In the data rows, the value 128 means zero.
A hidden rule labels the rows of this table. It goes by one to three of the table's principal directions, not those with the most spread.
{121, 100, 127, 107, 134, 144, 136, 083, 094, 196, 152, 097, 201, 165, 118, 140, 074, 140, 123, 182, 126, 116, 105, 146, 087, 141, 140, 109, 119, 093, 143, 135, 122, 156, 075, 086, 159, 133, 095, 077, 105} u
{108, 153, 133, 152, 137, 130, 072, 136, 075, 034, 156, 115, 142, 121, 142, 081, 131, 102, 107, 147, 129, 173, 152, 129, 178, 105, 117, 097, 082, 150, 132, 189, 150, 129, 181, 140, 086, 067, 180, 235, 180} h
{112, 124, 150, 160, 093, 129, 194, 153, 132, 175, 096, 157, 109, 156, 154, 130, 118, 184, 104, 120, 147, 151, 123, 130, 127, 110, 082, 079, 125, 138, 032, 077, 140, 108, 119, 060, 125, 164, 159, 109, 104} h
{204, 158, 116, 072, 172, 156, 093, 102, 017, 132, 238, 080, 240, 139, 073, 029, 146, 087, 033, 233, 102, 183, 120, 170, 126, 191, 072, 112, 065, 141, 244, 167, 155, 132, 198, 147, 152, 000, 213, 130, 129} h
{096, 204, 102, 105, 066, 137, 080, 170, 114, 062, 100, 150, 091, 165, 156, 141, 147, 122, 115, 111, 122, 141, 179, 089, 154, 111, 125, 233, 197, 141, 167, 152, 112, 148, 138, 208, 134, 106, 161, 208, 190} u
{102, 164, 102, 099, 102, 123, 123, 152, 162, 090, 114, 183, 090, 173, 214, 207, 161, 096, 110, 137, 114, 131, 185, 142, 131, 112, 147, 164, 134, 118, 144, 107, 153, 119, 146, 150, 193, 103, 192, 179, 137} u
{132, 169, 117, 122, 123, 144, 103, 121, 087, 119, 151, 124, 155, 140, 130, 097, 124, 130, 118, 153, 128, 144, 143, 118, 139, 114, 127, 138, 121, 121, 164, 155, 119, 151, 127, 155, 117, 082, 142, 161, 153} m
{074, 087, 128, 142, 123, 116, 105, 089, 130, 097, 125, 103, 156, 100, 126, 130, 110, 137, 151, 117, 140, 093, 123, 107, 128, 105, 171, 110, 112, 106, 116, 147, 118, 129, 075, 119, 101, 149, 057, 161, 137} h
{132, 151, 134, 134, 097, 121, 166, 169, 187, 150, 079, 173, 046, 127, 126, 130, 153, 152, 073, 087, 111, 119, 153, 093, 121, 133, 091, 136, 152, 164, 069, 072, 134, 073, 141, 130, 137, 172, 186, 137, 117} j
{122, 176, 111, 087, 095, 145, 124, 112, 047, 142, 169, 129, 198, 185, 126, 104, 138, 128, 105, 206, 144, 159, 142, 122, 127, 107, 107, 143, 119, 123, 210, 167, 142, 180, 113, 135, 158, 061, 144, 140, 147} j
{137, 133, 159, 165, 150, 126, 122, 149, 138, 136, 134, 122, 109, 116, 108, 119, 138, 133, 188, 129, 144, 160, 085, 134, 163, 106, 099, 094, 139, 150, 101, 150, 150, 162, 164, 107, 111, 160, 117, 109, 136} h
{174, 104, 136, 123, 168, 118, 141, 121, 097, 136, 176, 113, 135, 092, 094, 080, 159, 109, 119, 148, 133, 150, 101, 160, 140, 153, 105, 100, 092, 144, 165, 134, 153, 116, 186, 123, 123, 089, 150, 086, 109} h
{114, 150, 130, 124, 112, 138, 125, 132, 089, 112, 128, 127, 163, 169, 132, 137, 126, 114, 149, 161, 146, 160, 126, 131, 135, 107, 113, 127, 126, 137, 146, 163, 141, 173, 122, 102, 130, 112, 125, 139, 146} j
{182, 186, 126, 132, 146, 139, 104, 182, 134, 079, 129, 146, 070, 104, 128, 100, 176, 110, 118, 104, 098, 167, 137, 147, 171, 151, 102, 165, 169, 171, 143, 126, 136, 115, 208, 188, 108, 082, 233, 169, 161} j
{118, 074, 136, 125, 175, 153, 114, 051, 103, 194, 179, 078, 241, 142, 129, 141, 073, 158, 126, 215, 102, 109, 076, 179, 088, 147, 152, 049, 107, 098, 117, 138, 153, 149, 067, 066, 173, 123, 121, 100, 097} j
{087, 151, 133, 144, 080, 119, 132, 153, 178, 129, 075, 151, 059, 103, 113, 128, 148, 159, 135, 068, 141, 103, 134, 059, 141, 095, 125, 158, 177, 128, 087, 104, 103, 118, 092, 143, 097, 196, 088, 156, 147} m
{079, 169, 115, 092, 076, 146, 118, 123, 113, 172, 128, 143, 174, 242, 184, 194, 079, 135, 097, 196, 124, 137, 167, 119, 100, 106, 126, 145, 137, 093, 137, 133, 133, 169, 085, 110, 208, 133, 139, 146, 136} m
{134, 191, 091, 081, 097, 133, 122, 139, 118, 106, 145, 171, 134, 175, 188, 140, 145, 105, 055, 153, 112, 134, 212, 123, 124, 127, 139, 164, 099, 105, 183, 112, 122, 110, 140, 183, 169, 050, 197, 190, 140} h
{174, 126, 132, 135, 179, 136, 101, 128, 120, 118, 161, 101, 126, 106, 115, 112, 129, 112, 143, 135, 098, 148, 102, 173, 142, 165, 118, 134, 135, 152, 142, 137, 147, 128, 188, 149, 130, 100, 175, 106, 131} u
{184, 111, 119, 115, 198, 151, 100, 101, 137, 144, 154, 103, 175, 120, 120, 145, 108, 095, 138, 151, 095, 112, 107, 170, 095, 172, 150, 124, 116, 116, 159, 140, 118, 132, 134, 135, 157, 104, 126, 095, 103} u
{150, 069, 129, 132, 167, 119, 155, 103, 188, 184, 135, 136, 116, 085, 142, 146, 126, 156, 110, 115, 108, 076, 113, 151, 097, 154, 157, 084, 116, 104, 091, 073, 126, 073, 111, 123, 158, 155, 124, 087, 072} h
{171, 114, 149, 155, 146, 124, 157, 155, 117, 150, 136, 125, 094, 105, 110, 078, 129, 153, 100, 109, 126, 156, 109, 151, 143, 156, 080, 100, 121, 159, 083, 102, 138, 091, 191, 118, 105, 127, 182, 094, 110} j
{174, 109, 127, 128, 178, 136, 134, 123, 137, 130, 151, 120, 114, 058, 104, 108, 184, 120, 141, 119, 111, 127, 079, 168, 136, 162, 124, 125, 147, 137, 145, 103, 144, 110, 157, 130, 122, 103, 159, 095, 109} u
{118, 130, 144, 154, 112, 129, 139, 137, 107, 159, 122, 116, 103, 110, 093, 079, 114, 158, 123, 106, 152, 139, 108, 095, 141, 113, 096, 119, 129, 123, 094, 125, 110, 129, 130, 109, 083, 159, 097, 109, 132} m
{128, 154, 132, 138, 114, 118, 148, 139, 158, 124, 114, 148, 084, 107, 116, 118, 166, 140, 138, 107, 120, 130, 132, 109, 145, 114, 118, 131, 143, 157, 116, 105, 147, 120, 131, 137, 111, 138, 157, 136, 139} m
{109, 067, 177, 193, 152, 119, 159, 133, 159, 183, 118, 116, 105, 127, 139, 149, 091, 178, 164, 128, 135, 145, 067, 164, 137, 119, 096, 039, 128, 147, 002, 104, 170, 121, 147, 038, 133, 213, 131, 074, 097} h
{125, 118, 129, 134, 122, 094, 138, 148, 121, 071, 133, 135, 078, 096, 133, 120, 168, 103, 170, 093, 152, 147, 134, 140, 171, 117, 141, 150, 124, 141, 156, 137, 142, 129, 177, 154, 094, 111, 124, 125, 147} u
{098, 186, 105, 096, 081, 149, 104, 131, 074, 100, 140, 132, 184, 211, 181, 156, 113, 125, 110, 182, 120, 161, 167, 141, 133, 117, 128, 171, 145, 119, 168, 148, 138, 172, 112, 143, 164, 069, 178, 180, 166} j
{103, 180, 138, 136, 093, 130, 113, 143, 114, 116, 116, 132, 127, 180, 119, 119, 107, 132, 123, 150, 125, 158, 154, 093, 142, 099, 098, 130, 130, 166, 118, 162, 147, 158, 133, 128, 123, 137, 157, 168, 168} u
{117, 097, 124, 117, 108, 120, 176, 129, 167, 197, 109, 154, 090, 123, 152, 163, 132, 165, 115, 106, 137, 092, 122, 128, 103, 132, 141, 136, 156, 089, 100, 064, 113, 100, 095, 115, 161, 173, 107, 074, 087} u
{146, 141, 145, 139, 123, 122, 147, 180, 174, 125, 092, 147, 051, 102, 103, 140, 178, 121, 160, 082, 130, 144, 098, 125, 151, 136, 095, 157, 188, 162, 105, 101, 138, 124, 165, 125, 118, 174, 145, 101, 131} u
{142, 085, 130, 131, 150, 130, 137, 107, 129, 145, 136, 105, 172, 121, 136, 135, 095, 142, 133, 127, 123, 111, 113, 161, 109, 155, 150, 105, 116, 105, 110, 111, 111, 117, 105, 112, 127, 128, 104, 098, 100} h
{082, 087, 146, 147, 079, 108, 191, 132, 194, 201, 061, 149, 082, 136, 119, 160, 097, 185, 118, 081, 147, 080, 125, 077, 091, 111, 123, 108, 147, 118, 033, 069, 108, 096, 058, 076, 130, 245, 063, 083, 091} h
{103, 109, 123, 121, 146, 154, 076, 088, 113, 146, 152, 085, 207, 152, 148, 154, 066, 140, 129, 169, 108, 109, 111, 147, 106, 141, 160, 118, 135, 079, 125, 146, 110, 152, 079, 119, 155, 128, 095, 143, 129} h
{090, 161, 096, 085, 105, 155, 077, 060, 016, 116, 188, 083, 255, 169, 126, 090, 085, 116, 115, 206, 147, 131, 152, 108, 117, 101, 166, 143, 083, 062, 233, 196, 094, 197, 051, 143, 115, 038, 065, 177, 165} m
{106, 157, 099, 077, 050, 099, 134, 163, 161, 094, 095, 152, 093, 169, 157, 172, 135, 116, 110, 081, 129, 106, 198, 094, 125, 142, 151, 239, 166, 112, 173, 092, 095, 114, 119, 207, 152, 134, 105, 137, 144} h
{148, 095, 127, 124, 159, 129, 166, 106, 176, 147, 117, 135, 121, 072, 108, 139, 171, 118, 123, 108, 112, 097, 099, 142, 103, 152, 138, 102, 118, 125, 112, 073, 136, 089, 101, 086, 126, 140, 128, 096, 088} m
{132, 107, 127, 121, 139, 124, 128, 124, 092, 125, 157, 118, 150, 138, 139, 120, 120, 103, 106, 147, 148, 146, 130, 147, 127, 137, 114, 114, 078, 107, 143, 137, 131, 122, 163, 109, 139, 102, 115, 111, 112} m
{136, 054, 130, 131, 166, 134, 123, 088, 090, 171, 168, 079, 176, 121, 128, 108, 066, 144, 079, 151, 116, 115, 104, 170, 095, 176, 127, 091, 087, 097, 102, 117, 122, 092, 138, 096, 144, 121, 121, 081, 088} u
{118, 113, 112, 104, 126, 109, 124, 154, 156, 093, 132, 158, 076, 121, 189, 173, 156, 091, 099, 107, 127, 124, 162, 153, 139, 141, 152, 153, 119, 093, 143, 098, 130, 088, 174, 152, 162, 111, 156, 149, 120} m
{127, 195, 098, 094, 137, 167, 059, 124, 097, 076, 164, 126, 188, 165, 185, 169, 148, 094, 154, 184, 102, 155, 139, 169, 148, 125, 156, 178, 163, 102, 204, 160, 137, 188, 126, 171, 169, 043, 176, 193, 171} h
{106, 155, 116, 117, 079, 130, 156, 113, 113, 156, 118, 140, 147, 152, 123, 108, 120, 158, 095, 132, 141, 116, 157, 082, 110, 106, 117, 136, 110, 118, 127, 108, 112, 128, 077, 124, 121, 126, 106, 133, 126} m
{129, 129, 140, 129, 119, 114, 122, 145, 130, 112, 113, 129, 125, 138, 097, 123, 125, 113, 156, 122, 152, 131, 130, 100, 136, 111, 126, 130, 133, 146, 148, 171, 119, 151, 131, 140, 114, 153, 085, 130, 141} j
{129, 123, 142, 140, 121, 106, 156, 174, 168, 125, 109, 162, 039, 114, 141, 144, 172, 123, 119, 099, 130, 147, 126, 136, 151, 129, 096, 125, 143, 157, 090, 093, 163, 094, 192, 117, 142, 159, 181, 116, 120} u
{223, 028, 146, 129, 234, 111, 124, 094, 100, 155, 196, 052, 172, 078, 061, 078, 082, 088, 133, 135, 114, 126, 075, 201, 106, 219, 128, 088, 061, 137, 161, 148, 128, 099, 209, 124, 120, 107, 100, 011, 074} m
{123, 117, 117, 116, 163, 154, 109, 067, 064, 127, 177, 099, 228, 132, 136, 113, 105, 109, 123, 196, 124, 134, 117, 162, 113, 124, 163, 075, 074, 089, 169, 165, 132, 157, 083, 089, 122, 059, 129, 152, 130} u
{131, 206, 104, 114, 137, 130, 044, 154, 118, 000, 139, 143, 119, 137, 160, 151, 177, 054, 196, 135, 117, 160, 170, 133, 185, 097, 166, 196, 153, 157, 227, 212, 143, 187, 176, 223, 121, 051, 164, 232, 208} j
{124, 109, 129, 121, 130, 132, 139, 118, 189, 176, 094, 137, 123, 132, 117, 164, 108, 136, 114, 115, 116, 080, 127, 100, 083, 136, 140, 121, 138, 113, 097, 101, 106, 108, 077, 110, 155, 191, 087, 107, 097} h
{129, 159, 113, 110, 100, 114, 142, 163, 168, 078, 100, 167, 085, 135, 162, 161, 171, 099, 114, 094, 121, 129, 174, 122, 138, 131, 132, 169, 131, 139, 136, 095, 130, 102, 148, 156, 136, 113, 163, 161, 135} h
{159, 126, 137, 138, 157, 132, 109, 142, 145, 134, 127, 120, 100, 096, 101, 120, 139, 132, 167, 110, 121, 124, 095, 135, 141, 139, 131, 144, 176, 143, 137, 143, 121, 140, 149, 159, 120, 146, 123, 107, 133} j
{154, 101, 151, 147, 144, 114, 174, 147, 159, 159, 110, 148, 088, 116, 103, 115, 142, 130, 098, 117, 131, 133, 116, 125, 116, 138, 084, 075, 100, 168, 076, 105, 152, 085, 164, 085, 132, 166, 154, 094, 092} j
{097, 122, 124, 123, 106, 133, 132, 110, 109, 171, 123, 130, 150, 168, 143, 148, 085, 144, 134, 148, 151, 114, 135, 109, 106, 100, 143, 127, 124, 090, 129, 144, 107, 155, 082, 112, 146, 151, 073, 112, 122} u
{111, 158, 131, 132, 148, 162, 057, 092, 017, 089, 192, 076, 233, 157, 117, 066, 091, 115, 097, 219, 120, 181, 122, 142, 148, 116, 108, 083, 080, 132, 162, 215, 151, 173, 140, 110, 110, 045, 171, 207, 176} j
{136, 185, 107, 119, 159, 149, 040, 115, 067, 023, 180, 108, 183, 146, 157, 098, 122, 070, 091, 182, 090, 169, 177, 150, 157, 131, 137, 130, 074, 147, 187, 199, 150, 140, 182, 177, 122, 011, 219, 249, 187} m
{149, 139, 154, 173, 130, 135, 175, 154, 161, 144, 082, 143, 089, 103, 093, 110, 154, 156, 148, 090, 126, 144, 093, 118, 134, 124, 077, 097, 147, 183, 047, 093, 143, 116, 129, 076, 087, 173, 153, 105, 117} m
{081, 129, 103, 085, 026, 092, 214, 142, 144, 133, 072, 193, 107, 188, 175, 159, 124, 134, 042, 098, 163, 096, 230, 072, 088, 108, 142, 146, 080, 101, 121, 070, 098, 074, 068, 119, 143, 136, 109, 146, 103} j
{100, 143, 121, 116, 082, 125, 169, 111, 134, 154, 111, 143, 147, 159, 133, 131, 121, 151, 083, 137, 124, 116, 159, 100, 103, 119, 118, 116, 103, 127, 104, 087, 133, 111, 076, 097, 135, 133, 138, 135, 118} m
{081, 151, 125, 126, 095, 131, 085, 106, 029, 084, 155, 099, 190, 173, 111, 059, 074, 116, 055, 179, 145, 158, 178, 082, 134, 100, 108, 103, 054, 132, 152, 207, 124, 139, 127, 123, 095, 078, 132, 216, 174} u
{100, 127, 099, 092, 109, 138, 110, 101, 116, 119, 135, 130, 179, 135, 168, 159, 124, 134, 137, 140, 136, 092, 145, 129, 115, 118, 194, 160, 150, 061, 180, 130, 088, 148, 053, 160, 142, 097, 081, 158, 133} j
{118, 059, 162, 155, 130, 120, 177, 132, 122, 206, 121, 114, 108, 117, 102, 122, 112, 173, 138, 125, 160, 134, 061, 144, 120, 133, 088, 082, 145, 126, 062, 103, 141, 121, 132, 051, 133, 202, 093, 037, 085} j
{103, 065, 154, 167, 130, 112, 157, 120, 137, 153, 112, 118, 099, 076, 109, 093, 109, 171, 108, 093, 143, 109, 101, 117, 131, 124, 131, 063, 116, 118, 050, 105, 119, 083, 108, 082, 079, 179, 107, 123, 110} j
{091, 157, 120, 134, 076, 122, 187, 133, 202, 154, 061, 193, 084, 159, 173, 182, 136, 160, 102, 102, 118, 094, 179, 085, 098, 091, 135, 116, 126, 137, 057, 063, 134, 096, 061, 100, 147, 175, 152, 154, 112} u
{137, 124, 103, 096, 137, 137, 107, 112, 071, 109, 158, 118, 175, 169, 165, 123, 073, 087, 060, 158, 121, 133, 184, 150, 104, 154, 155, 132, 063, 085, 173, 153, 099, 111, 141, 144, 140, 057, 152, 158, 128} u
{070, 132, 141, 155, 080, 106, 165, 168, 165, 123, 079, 184, 043, 180, 191, 189, 133, 141, 115, 118, 139, 148, 161, 118, 137, 085, 094, 110, 128, 164, 042, 104, 180, 107, 159, 082, 167, 185, 183, 147, 128} u
Which label does each new row get?
{154, 165, 123, 166, 190, 129, 046, 166, 173, 004, 129, 147, 019, 036, 144, 124, 216, 088, 183, 081, 086, 143, 121, 151, 202, 119, 145, 167, 185, 193, 142, 166, 168, 116, 231, 221, 102, 092, 225, 222, 187} >> u
{172, 105, 117, 122, 200, 141, 099, 077, 113, 131, 185, 093, 190, 078, 117, 106, 123, 110, 157, 151, 111, 108, 102, 168, 121, 150, 178, 102, 095, 092, 181, 145, 114, 139, 117, 149, 116, 073, 104, 112, 114} >> m
{154, 072, 131, 126, 138, 114, 196, 104, 146, 172, 122, 133, 161, 112, 119, 119, 115, 147, 098, 115, 137, 095, 129, 137, 086, 153, 138, 074, 073, 113, 099, 080, 111, 081, 090, 088, 121, 137, 097, 076, 068} >> h
{111, 114, 115, 123, 139, 147, 112, 077, 113, 164, 135, 103, 167, 116, 107, 124, 101, 141, 139, 143, 125, 092, 108, 110, 096, 120, 157, 133, 132, 096, 144, 141, 105, 149, 062, 119, 126, 137, 070, 112, 122} >> u
{095, 160, 142, 159, 103, 133, 161, 117, 153, 157, 096, 156, 127, 153, 132, 147, 129, 159, 168, 140, 139, 130, 125, 094, 125, 066, 119, 082, 124, 150, 077, 126, 152, 162, 070, 075, 120, 169, 117, 138, 134} >> m
{130, 048, 145, 138, 158, 119, 153, 096, 134, 205, 140, 106, 141, 108, 102, 132, 098, 154, 147, 138, 147, 097, 076, 141, 097, 136, 136, 083, 122, 105, 106, 124, 125, 124, 106, 085, 147, 184, 058, 042, 079} >> j
{121, 206, 161, 188, 111, 115, 120, 203, 124, 026, 091, 156, 055, 147, 121, 116, 174, 084, 202, 102, 155, 222, 136, 107, 210, 066, 058, 122, 119, 225, 091, 184, 183, 175, 224, 107, 066, 134, 178, 185, 195} >> m
{158, 092, 124, 109, 163, 116, 151, 110, 158, 137, 131, 134, 120, 102, 113, 139, 140, 094, 110, 124, 110, 102, 131, 146, 099, 160, 153, 108, 098, 130, 147, 111, 135, 092, 130, 118, 141, 124, 141, 100, 097} >> u
{145, 189, 125, 137, 091, 147, 165, 189, 175, 110, 063, 166, 066, 139, 149, 172, 187, 151, 157, 078, 101, 155, 116, 146, 144, 143, 084, 200, 230, 184, 077, 056, 146, 129, 137, 128, 131, 145, 211, 119, 139} >> u
{153, 143, 137, 155, 163, 123, 107, 169, 137, 055, 126, 149, 075, 120, 156, 122, 146, 085, 101, 118, 106, 169, 155, 156, 161, 136, 105, 102, 094, 177, 098, 146, 163, 091, 226, 135, 119, 096, 232, 189, 147} >> j
{094, 122, 146, 137, 104, 148, 105, 100, 089, 182, 126, 080, 182, 132, 051, 083, 094, 181, 145, 153, 149, 115, 072, 074, 115, 109, 101, 127, 174, 129, 124, 170, 108, 178, 060, 106, 110, 184, 039, 106, 140} >> j
{085, 131, 140, 146, 077, 120, 145, 132, 098, 122, 096, 132, 130, 145, 101, 081, 102, 151, 077, 117, 159, 131, 156, 062, 123, 095, 097, 098, 092, 141, 086, 146, 111, 112, 098, 096, 083, 154, 100, 171, 140} >> j
{127, 163, 126, 128, 165, 139, 045, 089, 043, 047, 199, 078, 220, 147, 112, 075, 106, 079, 130, 208, 109, 175, 144, 144, 159, 116, 133, 095, 060, 158, 199, 234, 165, 176, 164, 148, 107, 030, 170, 214, 188} >> m
{144, 103, 136, 120, 130, 124, 136, 129, 123, 178, 130, 108, 143, 149, 105, 132, 083, 133, 145, 125, 147, 118, 113, 125, 108, 143, 130, 139, 134, 104, 139, 137, 095, 146, 120, 128, 137, 163, 060, 061, 107} >> h
{165, 106, 148, 157, 150, 103, 131, 162, 114, 093, 131, 121, 076, 088, 089, 069, 143, 118, 125, 091, 144, 153, 121, 128, 160, 142, 092, 118, 110, 179, 118, 152, 136, 098, 216, 150, 085, 128, 144, 115, 131} >> j
{144, 146, 127, 140, 142, 136, 137, 150, 191, 130, 091, 162, 086, 139, 168, 191, 135, 127, 165, 106, 104, 119, 133, 148, 122, 125, 147, 138, 167, 140, 094, 104, 133, 129, 124, 133, 152, 153, 162, 127, 123} >> u
{131, 136, 131, 146, 158, 151, 083, 089, 103, 128, 152, 077, 164, 090, 085, 091, 112, 150, 174, 139, 104, 123, 081, 132, 139, 130, 145, 134, 165, 136, 141, 159, 126, 167, 098, 143, 090, 118, 117, 132, 158} >> u
{136, 149, 113, 111, 108, 125, 144, 137, 112, 120, 139, 147, 124, 154, 163, 124, 132, 133, 079, 138, 117, 141, 169, 142, 128, 140, 121, 142, 113, 132, 139, 105, 137, 104, 150, 151, 146, 082, 192, 144, 128} >> j
{150, 098, 098, 096, 160, 138, 136, 092, 128, 128, 153, 127, 154, 104, 158, 138, 136, 106, 064, 137, 094, 098, 146, 169, 090, 176, 159, 127, 088, 095, 150, 083, 124, 072, 121, 128, 156, 070, 171, 127, 092} >> u
{155, 117, 143, 142, 144, 128, 149, 160, 157, 149, 117, 138, 084, 108, 123, 138, 156, 136, 146, 104, 129, 142, 092, 151, 139, 145, 097, 129, 160, 143, 097, 096, 140, 116, 169, 113, 136, 157, 145, 083, 108} >> h
{135, 131, 136, 137, 125, 121, 157, 143, 217, 169, 080, 160, 063, 124, 124, 163, 130, 145, 117, 091, 100, 094, 136, 104, 104, 134, 127, 124, 155, 150, 070, 079, 131, 091, 112, 124, 147, 198, 148, 112, 107} >> u
{128, 099, 125, 129, 117, 132, 154, 105, 114, 191, 115, 108, 143, 130, 102, 126, 087, 163, 161, 111, 149, 099, 102, 115, 097, 129, 143, 152, 153, 100, 127, 120, 087, 150, 072, 120, 115, 166, 042, 049, 106} >> u
{081, 172, 114, 108, 078, 117, 121, 154, 191, 095, 091, 168, 085, 168, 179, 205, 156, 112, 131, 114, 112, 121, 173, 105, 134, 108, 137, 179, 159, 133, 120, 097, 147, 128, 118, 146, 172, 154, 151, 173, 149} >> m
{165, 112, 142, 122, 170, 123, 114, 112, 082, 135, 172, 101, 179, 145, 084, 092, 102, 091, 130, 181, 139, 152, 119, 140, 123, 136, 116, 083, 070, 147, 179, 197, 142, 153, 166, 118, 131, 102, 116, 105, 124} >> j
{160, 135, 130, 134, 168, 122, 080, 145, 082, 027, 159, 102, 133, 092, 107, 091, 161, 067, 174, 124, 135, 171, 118, 159, 179, 138, 132, 146, 116, 159, 193, 195, 140, 153, 205, 167, 081, 062, 144, 160, 169} >> j
{141, 149, 103, 079, 097, 115, 140, 156, 158, 116, 113, 173, 106, 166, 169, 155, 135, 105, 040, 122, 111, 110, 208, 115, 105, 153, 138, 160, 110, 116, 155, 096, 110, 074, 141, 176, 175, 102, 178, 166, 117} >> j
{108, 070, 128, 128, 114, 118, 185, 131, 238, 208, 064, 171, 073, 141, 185, 223, 096, 179, 100, 086, 104, 055, 139, 134, 069, 147, 166, 115, 168, 097, 029, 033, 111, 062, 065, 101, 191, 226, 125, 085, 065} >> j
{093, 132, 127, 127, 084, 129, 137, 148, 161, 158, 082, 144, 092, 149, 142, 165, 114, 162, 131, 098, 135, 105, 131, 096, 116, 115, 129, 167, 186, 112, 091, 101, 103, 129, 088, 131, 143, 191, 095, 121, 127} >> j
{130, 052, 148, 136, 121, 118, 164, 130, 146, 207, 094, 102, 134, 138, 107, 147, 050, 172, 145, 090, 152, 091, 094, 128, 088, 157, 143, 124, 159, 088, 075, 104, 070, 120, 080, 099, 122, 218, 028, 033, 083} >> j
{199, 154, 133, 129, 157, 125, 127, 155, 108, 098, 134, 114, 097, 094, 055, 070, 164, 084, 148, 101, 125, 161, 112, 127, 148, 158, 089, 165, 131, 187, 177, 155, 130, 135, 201, 160, 083, 101, 148, 092, 143} >> u
{141, 239, 093, 110, 144, 160, 040, 133, 115, 008, 121, 143, 137, 141, 137, 152, 176, 051, 203, 146, 098, 150, 163, 116, 159, 092, 169, 212, 170, 168, 236, 221, 135, 210, 130, 212, 115, 047, 170, 235, 216} >> u
{099, 146, 139, 169, 121, 146, 132, 161, 184, 112, 063, 159, 047, 110, 148, 166, 159, 146, 138, 086, 108, 131, 108, 119, 137, 110, 101, 132, 188, 165, 032, 094, 151, 109, 127, 090, 122, 186, 182, 163, 138} >> u
